In the data rows, the value 128 means zero.
Some points, each followed by its number:
[160 154 110 169  88 152 118 117 135 101  86 116 143] 0
[151 159 143 139 104 110 111  74  78 106 141 117 123] 1
[135 162 149 162 160 125 107 115 131 102 106 129 149] 2
[132 139 117 152 137 168 127  67  83  75 111 136 111] 3
[112 123 169 144 151 125 101  86 120  81  85 156 123] 4
[115  59 160 115 100 122 128  64 130 127 135 148 109] 5
[ 69 133 132 139 131 101 109 108 135 145 115 151 118] 6
[113  77 125 123 101 146 134 108 139 122 130 141 136] 7
[ 70 106 145 133  94  89 105 125 133 137 135 128 112] 8
[ 74  93 116 112 135 140  97  99 121 130 142 129 121] 9
[ 57  90 134 127 110 148 131 139 148 139 106 109  96] 10
[ 92  68 128 122 118 109 122 155 111 166 171  96  97] 11
[ 77  99 158 114 107 106 120 153 185 173 148  97  85] 12
[128 101 122 114 129 130 150 128 154 123 153 120  88] 13
[ 55 105 105 117 134 100 123 154 174 114 164 114 115] 14
[103 109 132 130 122 162 120 151 137 163 117 132 143] 15
[ 87  81 116 139 136 112 133 160 143 159 143 132 126] 16
[107 130  97 114 153 120 150 151 143 152 145 132 127] 17
[ 99 101 114 123 155 129 137 152 118 116 156 132 132] 18
[171 145 117 146 143 127 180 130 127 106  92 101 119] 19
[120 116 104  91 106 121 116  93  81 106 141  70 114] 20
[156 136 148  84 162 170 174 145 100  55 115  93 127] 21
[141 132 128 136 117 179 112  88  91  87 106 115 129] 22
[142 113 135 118 107 139  95 123  95  79 117 131 103] 23
[146 148 118 139 157 124 126 133 107  85 124 129 152] 24
[ 97 151 125 128 120 138 129 107 113  78  73 124 170] 25
[142 111 129 134 146 120 137 138 123 130 137 187 145] 26
[182 123 121 112 109 124 120 111 134 139 111 133 155] 27
[143 108 163 145 119 119 122  89  89 129 137 170 109] 28
[181 107 120 134 142 121 102  91 136 125 141 134 127] 29
[153 143 111 109 124 103 135 119 125 150  99 133 158] 30
[166 149 150 113 117 120  98 129 137 142 140 143 164] 31
[135 159 145 101 126 109 128 135 198 147 125 135 149] 32
[142 145 152 162 130 127  85 129 131 142 172 153 140] 33
[153 173 148 111 104 134 139 114 140 175 141 149  96] 34
[117 144 150 142 136 136  93 129  92 164 147 135 142] 35
[129 162 181 178 139 126 110 114 126 151 137 143 138] 36
[126 125 118 167 120 160 150 118 133 123  99 153 171] 37
[157 175 169 166 136 139 123 120 129 102  87 131 144] 38
[152 153 166 116 140 117 117 100 126 137 115 126 120] 39
[167 171 188 157 137 106 130 148 112 131 104 116 145] 40
[193 159 155 154 163 104 126 122  75 150 122  88 102] 41
[108 132 178 128 121 113 125 124 128 114 138 135 113] 42
[129 104 139  91 109 117  90  95 117 120 118  99 106] 43
[ 77  90 174 109  77 121 116 102 110 142  99 115  94] 44
[ 90  96 119 100 111 131 117 141 121 140 133 144 113] 45
[ 80 100 104 122 116 113  73 112 112 114 150 105  99] 46
[ 72 117  96 117 103 142 138  98 151 145 122 146  78] 47
[ 70  80 114  94 139 142 133 125 164 170 141 132 139] 48
[ 92  91  89 103 112 119 141 120 142 137 113 116 107] 49
[ 99  81  54 118  83 110 151 143 160 148 136 160 114] 50
[140  53 118  71 109 123 135 176 175 102 157 139 120] 51
[112 107 118  96 134 119 117 127 170 164 152 125 120] 52
[127 114 103 108 111 126 167 132 124 106 118 129 120] 53
[111 100 117  83 135 124 157 165 164 117 124 157  97] 54
[132 103 108 106 154 145 135 108 137 136 129 126 141] 55
[124 142 118 148 145 162 107 136 120 153  84 128 118] 56
[139 151 135 175 142 146 143 136  99 127 103 109 165] 57
[181 173 169 167 140 114  99 129 152 112 106 109 131] 58
[154 157 143 149 106 171 149 144 127 109  97 116 121] 59
[142 166 159 169 116 136 103 105  56 120  90 119 129] 60
[179 128 136 168 131 157 157 128  91  80  99 148 115] 61
[153 145 149 143 148 134 102 112 105  80 122  90 127] 62
[130 143 167 160 131 130 118  92 108 116  88 124 121] 63
[117 144 123 153 149 128 134 145  99  86 153 104 100] 64
[135  91 142 146 112 113 129 130 120 103 112 173 111] 65
[143 135 164 127 151 108 100 140 109 132 144 117 105] 66
[112  81 132 128 133 145 108 100 130 135 131 131 137] 67
[120 146 104 116 142 153  96 131 158 136 151  91 128] 68
[112 127 101 140 105 105 128 126 116 145 146 147 124] 69
[118 129 117 144 121 101  95 174 149 133 146 133 130] 70
[124 116 126 138 110  87 133 139 158 176 176 115 140] 71
[131 122 129 131 134 118 139 143 185 158 109 145 137] 72
[122 114 135 145 130  93 106 125 127 150 129 131 127] 73
[116 138  48 132 129 100 117 129 148 154 155  86 116] 74
[150 104 146 137 110  80 133 118 165 136 128 139 148] 75
[132 126 130 103 134 134 123 112 100 134 148 116 123] 76
[142 156 128 118  95 124  92 109 143 133 128 102 138] 77
[160 170 140 129  99  92 129  79 114 150 125  91 114] 78
[174 149  94 101  96 136 128 101 115 122 133 103 143] 79
[177 129 144 102  98  90  98  91 146 104 117  80 139] 80
[142 136 116  94 119 100 120 112 115 124 123 100 137] 81
[118 111  91  70 109 107 114  99 125 109 108 148 110] 82
[171 146 135 130 124 120 155 134  99 109 168 108 178] 83
[149 140  95 112 122 138 118 123 147 103 134 137 155] 84
[140 108 138 110 140 120 132 124 122 138 122 134 117] 85
[115 116 134 140 119 168 156 140 149 131 128 148 116] 86
[110 150 121 102 123 158 146 151 151 137 169 130 141] 87
[147 127 100 108 126 156 172 146 164 148 152 139 166] 88
[132 131 126 139 138 164 186 173 153 142 118 130 151] 89
[137 153 138 123 124 140 150 192 141 120 132 146 109] 90
Which five points above are nearest to each new point? Their numbers follow each, nearest first.
[130 129 100 144 112 127 155 174 111 145 139 145 123] 69 90 17 53 86
[112 109 115 138 136 132 186 133 157 170 143 146 170] 88 89 17 72 86
[154 141 102 137 143  98 164 100  91 104  89 124 127] 19 24 30 53 81
[144 137 130 124 116 121 123  99 134  85 137 128 160] 84 24 81 77 27
[134 166 146 104 130 131 131 132 112 108 107 157 119] 39 85 42 24 90
[178 173 126 178 113  98 107 169 168 111 137 102 137] 58 70 40 77 0
[120  95 108 123 113 119 121 149 121 108  93 148  95] 65 53 45 85 49
[120 104 138 108 166 183 194 157 125 153 129 180 177] 89 88 26 86 15
[ 73  92 126 113 117 109 125  97  65 102 152 165 165] 9 45 18 67 7
[107 123 115  90 137 124 126 103 131 114 137 154 154] 55 84 76 82 85
[142 129 155 144 156 144 148 124 110 131 107 178 129] 26 85 28 65 86
[105  91 118 104 132 152 157 140 131 124 151 133 151] 18 55 7 87 53
[112 120 112 119 147 180 175 156 175 129 116 127 136] 89 86 88 87 17
[150 139 138 177 163 181 153 120 138 139 130 150 146] 37 57 86 89 36
[108 125 161 151 182 138 120 118 104 144 124  82  79] 66 64 63 76 85
[179 111 107 114 152 127 130 115 109 128 151 153 141] 29 26 55 85 27
[152 177 112 141 117 104 143 123 121  95 110 146 160] 24 30 84 2 38
[163 168 127 163 158 115 131 128  88  66 126 129 128] 24 62 64 2 61
[140 107 116 116 160 146 126 121 122 148 132 137 127] 55 85 76 67 18
[ 93 113 155 121 170 155 125 136 136 123 143 139 165] 18 15 67 55 87
[160 159 125 133 147 140 130 148  66 168 151 140 122] 35 76 66 41 85
[139 170 111  80 111 136 136 141 123 124 129 137 152] 84 30 87 81 79
[113  91 126 152 143 131 140 108 158 121 135 139 102] 13 67 86 7 85
[ 92  93 116  85 143 119 121 128 151 122 119  96 100] 49 52 13 45 9
[142 142 167 115 134 122 152 101 119 121 127 180 178] 26 31 39 30 85
[128 100 104  78 117 151 146 161  95 140 143 167 131] 45 53 18 85 26
[130 113 138 149 131 137 110 165 128 149 113 106 149] 15 73 56 70 57
[112 139 138 113 116 160 125 127 166 144 163 121  71] 13 52 87 86 68
[162 121  96 104 111 116 150 179 163 185 143 115 158] 88 71 72 17 52
[154 144 124 148 136 126 111 119  90  94 103 101  97] 62 23 64 63 24
[111  95 141 153 146 150 133 131 108  79 126  81 104] 64 62 23 18 22
[116 109 135 130 142 130  90 122 101  75  95  91  72] 23 62 43 64 46
[179 115 123 149 150 146 112 132 141 135 125  89 105] 29 85 66 62 68
[147 132 134 148 116 148 105 133  99  98 126 136 116] 23 22 62 24 59
[129 147 171 143 128 132 109 141 140 143 118 133 139] 36 42 39 31 35
[101 128 168 174 153 143 118 127 138 121 107 144 171] 2 37 36 57 63
[ 78 111 101 128 114  93 105 100 120 140  89 137 128] 6 49 8 73 69
[ 98 113 119 110 128  93 125 144 131 130 132 143 122] 45 69 73 18 85
[111 111 119 128 147 128 164 117  97 146 119 129 107] 85 76 53 55 18
[126 131 119 130 144 120 141 150 152 148 154 135 137] 17 72 87 52 18
[130 146 130 100 117 153 119 172 143 162 159 154 135] 87 90 15 17 31
[112 142 149 139 124 145 128 125 118 151 136 136 138] 35 15 76 42 36
[153 152 130 145 163  98 124 113 124 115  90 124 128] 2 24 39 63 38
[149 125 121 179 139 137 144 116 100 142 156 119 134] 57 76 69 35 73
[103 140 147 125 164 149 149 145 154  99 125 138 132] 86 18 90 42 87
[115 128 135 155 163 104 101 113  72 102 122 137 163] 24 2 35 62 73
[159 160 133 171 160 153 180 159 120 153 120 149 122] 89 57 90 19 59
[118 140  97 122 107 152 144 148 123  98 109  94 102] 53 59 64 49 19
[161 189 131 129 110 122  90 116 144 129 106 128 109] 77 39 58 31 78
[108 155 106  97  98  72  92 100 113 135 141  96 103] 81 43 77 20 46
[104 150 121 142  85 130 122  90 123 166 130 165 105] 69 6 47 34 73
[ 94 102 137 145 141 194 173 179 154 123 139 135 167] 89 86 15 87 88
[117 118  94  85 114 118 185 157 150 151 146 106 127] 17 53 88 87 49
[168 125 124 136 129 124 120 141 161  81 104 137 135] 84 24 27 0 2
[146 112 115 106 139 141 145 140 112 127 164  85 116] 76 13 85 18 55
[ 92 106  85 113  78 133 157 135 138 125 147  97  88] 49 13 53 47 45
[147 105 149 113 132 135 144 163 131 134 145 115 134] 85 13 76 18 90
[109 110 102 101 134 127 116 148 126 114 144 131 147] 18 45 55 17 84
[ 92 101  84 114 118 139 141 129 155 176 145 137 161] 48 17 52 16 15
[ 88 104 103 122 134 146 147 167 162  97 142 127 161] 18 87 17 14 86
[113 120 126  63  90 132 136 159 176 185 140  89 134] 52 12 87 48 32
[137 149 201 139 129 104 145 147 135 153 109 134 125] 40 42 39 36 66
[122  75 102 122  93 145 156 120  99  91 102 109 123] 53 7 49 23 22
[ 90  96 113 128 128 154 150 151 160 168 113 118 121] 15 16 10 48 86
[146 140 135 131 137 132 145 117  86 136 111  98 154] 57 76 81 30 24
[140 151 139 152 114 169 124 121  92  86 141 135 148] 22 24 59 62 57
[140 155 165 126 133 105 140 137 161 119 128 156  85] 42 39 90 85 34
[133 113 124  97 111 160 128 138 164 187 141 128  97] 52 15 13 34 86
[ 96  97  98 102 109 122 126 136 142 135 132 108 113] 49 45 52 13 53
[155 125 139 108 109 102 113 141  80  92 105 112 101] 23 81 43 66 85
[109 120 106 131 111 131 129 137 143 154 152 140 100] 69 45 13 17 52
[161 150 126 122 135 103 135 115 112 108 131 151 141] 24 30 84 85 39
[106 106 125 165 132 158 161 140 162 120 119 148 103] 86 13 89 7 72
[ 96  95  74 127 138 143 147 131 142 112 185 145 148] 18 17 55 87 7
[160 105 138 112  76 118 118 142 117 114 126 120 118] 23 85 27 81 43
[191 164 149 118 131 123  48  92 118 167 117 141 180] 31 27 77 39 29
[140 172 135 128 128 111 124 136 129  77 132 132 152] 24 2 84 62 38
[113 159 166 147 139 155 106  96 102 126  99  76 110] 63 62 60 39 22
[144 114 115 104 104 105 106 105 115 140 160  81 127] 81 76 20 43 77
[167 145 125 116 138 133 127 107  97  97 130 150 150] 24 84 76 27 29
[ 66  95 102 123 114 121  83 156 103 111 135 107 126] 46 45 9 8 18
[118 168 105 133 106 133 109 123 137 165 129 152 127] 69 34 77 35 56
[164 153 156 153 142  97  91 102 127 108 106 152 162] 2 38 58 39 31
[ 92 113 119 108 103 129 132 140 115 166 146 163 126] 45 69 15 16 17
[104  86 155 175 141 122 135 154 137 163 118 135 115] 16 73 15 86 72
[ 86  65 126 108  92 159 100 137 177 148 104 134  83] 10 45 49 47 7
[142 136 102  71 110 104 132 135 139 156 116 122 102] 81 85 30 82 52
[166 128 130 137 110 110 112  97  72 127 111  97 135] 1 81 78 60 76
[144 114 120 120 111 152 163 135 115 130  95 131 114] 53 85 86 59 19
[192  92 151 155 129 133 124 114 107  91 112 125 123] 61 29 23 62 65
[154 132 154 149 124 137 160 187 121 142 135 110 112] 90 89 59 86 66
[112 137 109 143 153 105 145 149 144 125 117 107 142] 17 18 73 24 72
[101 132  91 101 107 123 117 158 133 140 113 140 134] 45 69 17 49 15
[158 169 173 110 102 122 130  87 114 135 147 126 143] 39 78 1 31 77
[135 123 134 132 112 138 133 155  95 119  81 117 132] 59 57 56 85 53
[138 141 108 133  91 100 121 104 116 138 134 132 134] 69 81 77 30 73
[102 162 160 166 154 157 128 116 176 130 158 156 159] 36 33 2 86 87
[117 168 133 145 158 124 137 125 121 121 162 113 165] 24 2 83 57 64
[120 137 151 154 137 168 129 149 155 143 139 163 143] 86 15 72 26 33
[ 86  73 119 148 155 122 151 162 149 138 128 132 164] 16 18 15 17 48
[157 149 132 114 115 109 100 112  97  86 127 117  97] 23 1 62 81 43
[114 175 127 122 142 166 150 116 152 145 150 144 139] 87 86 17 88 34
[147 112 196 141 200 160 166 140 122 155 131 166 160] 26 89 36 85 86
[120 112 111 129 141 137 143 133 132 141 140 126 165] 55 18 17 15 88
[161 154 133 148 148 124 142 129  68  93  92 144 154] 24 61 57 38 60
[135 116 129 133 118  90 124 126 124 149 134 101 111] 73 85 81 69 76
[137 193 134 160 112 118 164 121 112 113  85 145 147] 38 57 59 2 0
[181 161 127 124 139 118 134 120  85 100 131 162 158] 24 83 26 31 30
[141 143 118 126 108 142 141 120  89  78 125 135 118] 23 22 53 24 3
[164 145 151 169 173 123 128 157 132 142 140 131 112] 66 36 40 33 58
[136 134 109 134 125 163 118 108 118 115 141  98 114] 76 22 68 55 79
[160 137 142 112  70 120 117  92 124  93 127  84 114] 80 77 43 79 81
